In the rows, 128 means zero.
Families of rows that turns and mirrors carry onto each other, the same ones carrying the whole set onto itself: the rest of each named row's family, in list order:
5 families of 6 rows:
Z_642: [135 151  99 111 110 127 151 130 141 131 127 170 131 102 112 153 124 124
 139 157 134 121 129 111 132  94 159]
Z_81: [134  90 140 154 106 158 134 129 134  97 148 139 124 111 125 156 147 104
 127 116  98 131 138 141 105 154 140]
Z_489: [133 134  70 130 144 141 139 148 154 140 104 114 107 123 130 105 160 121
 144 135 120 107 123 133 120 162 132]
Z_495: [131 136  75 121 143 140 139 139 157 134  95 107 110 129 130  95 171 125
 136 133 117 119 130 137 125 152 141]
Z_315: [134 126  68 121 143 138 144 141 150 136 104 107 112 132 139 110 164 118
 138 142 108 123 125 133 126 161 127]
Z_203: [140 153 103 111 118 108 147 127 141 133 122 166 135 104 109 152 130 116
 126 165 133 128 133 123 133  95 154]
Z_467: [134  98 143 153 107 143 138 136 131  98 141 137 119 116 117 171 137 101
 132 128  98 129 132 149 105 153 132]
Z_453: [138 136 104 106 137 118 133 121 150 150 116 109 160 138 153 116 127 163
 115 114 153 130 130  91 163 105 129]
Z_279: [123 123 183 129 117 121 107  87 119 123 139 142 154 125 108 144 125 142
 113 114 142 148 137 123 140 115 138]
Z_38: [135 144 105 116 152 124 137 125 147 157 118 117 146 136 160 108 122 161
 118 118 151 122 131  97 159  97 124]
Z_397: [122 136 188 134 114 131 114 102 114 131 146 147 147 125 109 140 120 135
 134 115 137 150 139 110 141 106 139]
Z_854: [136 142  98 103 108 107 140 120 142 122 123 160 137  97 114 164 133 124
 127 155 137 123 125 128 137  95 159]
Z_123: [129 132 183 133 117 135 104 100 121 129 142 153 150 132 113 144 112 138
 111 114 138 145 140 117 134 109 137]
Z_709: [142 150 111 114 110 110 152 131 138 127 122 167 131  94 111 152 132 125
 122 148 132 116 128 113 130  84 158]
Z_866: [123 120 159 157 146 141 130 142 139 122 127  82 127 130 152 116 159 136
 142  86 120 112 119 150 146 148 118]
Z_344: [123 114 162 162 149 136 126 140 131 134 132  85 123 132 144 114 147 136
 144  84 130 118 126 138 136 155 109]
Z_168: [135 141  99 126 142 121 132 124 153 151 111 114 149 136 150 107 126 166
 117 122 137 128 136  80 152  94 130]
Z_597: [123 119 164 144 147 146 123 134 126 129 123  89 119 140 147 116 150 138
 135  82 126 115 116 150 140 156 109]
Z_216: [131 113 159 147 147 131 132 136 131 123 121  85 132 135 140 117 150 147
 128  82 132 116 113 149 149 162 112]
Z_196: [136 104 139 170 104 147 120 130 127  94 148 134 122 119 125 163 144 106
 131 112 101 136 135 138 107 157 133]
Z_833: [127 139 181 134 102 128 113 106 112 121 144 156 147 119 101 131 126 132
 114 112 137 151 139 123 123 110 141]
Z_103: [141 129  65 113 135 134 136 142 153 129  98 111 119 128 129 112 163 126
 131 134 117 120 114 138 134 167 138]
Z_41: [138 162 106 128 113 108 148 126 134 122 131 167 136 107 115 156 132 134
 130 152 134 126 130 114 140  83 158]
Z_972: [134  87 129 154 112 140 133 125 133  90 139 137 122 110 115 165 138 115
 123 125 103 131 128 154 109 160 138]
Z_916: [121 121 152 150 134 142 136 144 137 122 130  84 125 125 149 111 158 130
 136  78 130 107 119 149 128 155 106]
Z_307: [128 148  70 130 143 138 133 132 154 133 106 105 115 136 137 104 176 127
 142 133 117 112 122 129 134 157 130]
Z_644: [126 145  92 115 136 128 148 122 154 147 122 120 152 134 148  97 129 165
 116 124 147 125 138  89 144  97 126]
Z_204: [132 149 109 121 144 128 138 127 150 162 116 115 153 139 145 104 125 162
 130 122 148 120 134  80 155 108 123]
Z_326: [129 138 188 136 111 129 101  98 116 127 142 153 151 121 105 138 132 131
 117 116 124 144 133 113 138 114 141]
Z_229: [128  96 135 156 110 151 128 132 127 101 148 143 108 108 115 157 137 102
 142 122 104 137 137 145 103 151 141]

Same family as Z_216: Z_453, Z_279, Z_854, Z_103, Z_972
Same family as Z_38: Z_315, Z_203, Z_467, Z_123, Z_597
Same family as Z_41: Z_196, Z_833, Z_916, Z_307, Z_644
Same family as Z_709: Z_81, Z_495, Z_866, Z_168, Z_326

